Each row has a name. Each question is about the rows just above it.

Z: .13; .02; .02; .43; .69; -.16; .26; .59; -.16; .27; -.73; .46; .02; -.21; .42; .15; .34; -.09; -.19
G: .05; .16; -.41; .50; .48; .51; .34; .30; -.28; -.02; -.63; .41; -.21; -.15; .37; .20; .55; .12; -.14
U: .00; .46; -.10; .51; .62; .31; .49; .34; -.37; .05; -.52; .51; -.05; -.25; .36; -.07; .29; -.07; -.17
Y: -.11; .00; -.21; .53; .90; .15; -.20; .29; -.23; .28; -.14; .18; -.13; .07; .27; -.05; .55; .22; -.54
R: .13; .02; .02; .43; .69; -.16; .26; .59; -.16; .27; -.73; .46; .02; -.21; .42; .10; .24; .19; -.06
X: -.11; -.06; -.19; .74; .91; -.15; .33; -.02; -.32; .02; -.16; .04; -.41; -.18; -.02; .05; .49; -.25; -.28
K: .20; .02; -.20; .41; .61; .26; .54; .31; -.37; .12; -.76; .28; -.13; -.19; .47; .20; .41; -.07; -.04
P: -.09; .07; -.35; .47; .63; -.23; .27; .47; -.13; -.01; -.52; .29; -.31; -.28; -.17; .43; .34; -.27; -.44
F: .30; .00; -.27; .31; .65; -.09; .24; .58; -.15; .20; -.68; .30; -.16; -.33; .23; .49; .31; -.17; -.38
N: .24; -.01; -.12; .40; .56; .34; .51; .23; -.34; .11; -.78; .25; -.15; -.11; .45; .25; .50; -.15; -.06
Among the named rows, does one hold .02; .43; .69 next to each other, in this order?
yes
Is .46; .03 printed in one of the named rows, side by side and in this order?
no
Among the named rows, does one hold .25; -.78; .11; -.34 next to each other, in this order?
no
Among the named rows, does one hold .49; .34; -.37 next to each other, in this order?
yes
Among the named rows, does one hold -.13; -.19; .47 next to each other, in this order?
yes

M: .18; .00; .03; -.20; -.11; .12; .01; -.27; -.26; .02; -.09; -.34; .05; .01; -.08; .24; -.19; -.18; -.05; -.02; -.02; .26; .13; -.06; .06; .05; -.18; -.03; .35; .16; .10; .07; -.13; .00; .03; .30; .15; .01; -.05; .03; -.04; .36
L: .16; .27; -.11; -.03; -.02; -.12; .00; .07; .06; .01; .18; -.24; .01; -.07; .02; .02; .77; -.21; -.01; -.07; .12; .26; -.09; -.13; .13; -.05; -.21; .01; .10; .23; .03; -.07; -.09; .27; .23; .37; .24; -.04; -.04; .20; .04; .01
Q: -.25; -.26; .03; -.24; .01; .16; -.15; .05; -.42; -.05; .10; .20; -.03; -.34; .15; .31; .29; -.07; .03; -.01; .02; .08; .04; .00; .00; -.08; .20; .02; .12; .12; .13; -.13; -.17; -.23; .25; -.08; -.05; .12; .06; .21; -.03; -.14
J: .13; .38; .00; .18; .02; -.10; -.09; -.08; -.55; -.04; .13; .72; -.02; -.24; -.08; .02; -.02; .05; -.12; .17; -.14; -.28; .02; .07; -.05; -.01; -.05; .04; .05; -.08; .08; -.03; -.21; .25; -.05; -.30; -.37; .14; .24; .10; -.02; -.21
H: -.15; .28; .03; .06; -.01; -.23; -.09; .14; .27; -.01; .06; -.38; .00; -.25; .07; .04; .03; .35; -.02; .04; .00; .20; .04; .03; -.30; -.01; .04; -.06; -.15; -.03; .00; -.08; -.08; -.02; .41; .14; -.04; -.25; .01; -.04; .01; -.16
Is .26; .13; -.06; .06; .05 printed in one of the named rows, side by side and in this order?
yes
Is -.05; -.30; -.37; .14; .24 printed in one of the named rows, side by side and in this order?
yes
Among the named rows, does one hold -.10; -.09; -.08; -.55 next to each other, in this order?
yes
Is .19; .00 printed in one of the named rows, side by side and in this order?
no

V: -.04; -.73; -.14; .26; .06
T: .03; .37; .26; -.30; .06
E: .23; .15; .00; -.21; .06
C: .03; -.73; .13; -.02; .06
W: .03; -.73; .00; .26; -.06
B: .37; .37; .00; -.21; -.30
A: .03; .15; -.40; -.02; .53
Among the named rows, does one hold -.41; -.02 next to each other, in this order?
no
Is .03; -.73; .00; .26; -.06 printed in one of the named rows, side by side and in this order?
yes
Is .03; .37; .26; -.30; .06 printed in one of the named rows, side by side and in this order?
yes
Among the named rows, does one hold .23; .15; .00; -.22 next to each other, in this order?
no
Among the named rows, does one hold .38; .26; -.30; .06 next to each other, in this order?
no

dusus: -.73; .89; .52; .17; -.18; -.30; -.92; .29; .29; .22; .51; .32; -.22; -.72; .61; -.34; -.55; -.17; -.61; -.84
Ralit: -.26; -.51; -.58; -.45; -.94; .21; -.81; .25; -.68; -.60; .35; .68; -.35; .81; -.12; -.10; -.70; -.63; -.87; .86
gad: -.12; .54; -.10; -.67; .41; -.41; -.14; .50; .52; .73; .28; -.89; -.53; -.73; -.23; .73; .39; -.24; -.08; -.28
kuruv: .35; -.51; -.88; -.35; .88; .22; .40; .05; -.38; -.60; .77; -.58; -.41; .26; .58; -.26; -.08; -.08; .40; .60
Noke: .35; -.51; -.88; -.35; .88; .22; .40; .05; -.38; .36; .77; -.58; -.41; .26; .58; -.26; -.08; -.08; .40; .60
Is -.35; .81 printed in one of the named rows, side by side and in this order?
yes
Is -.10; -.70; -.63 printed in one of the named rows, side by side and in this order?
yes
Among the named rows, does one hold .40; -.08 next to each other, in this order?
no
Does one of the named rows hold .77; .36 side by side, in this order?
no
Does one of the named rows hold .05; .40 side by side, in this order?
no
Is -.41; .25 printed in one of the named rows, side by side and in this order?
no

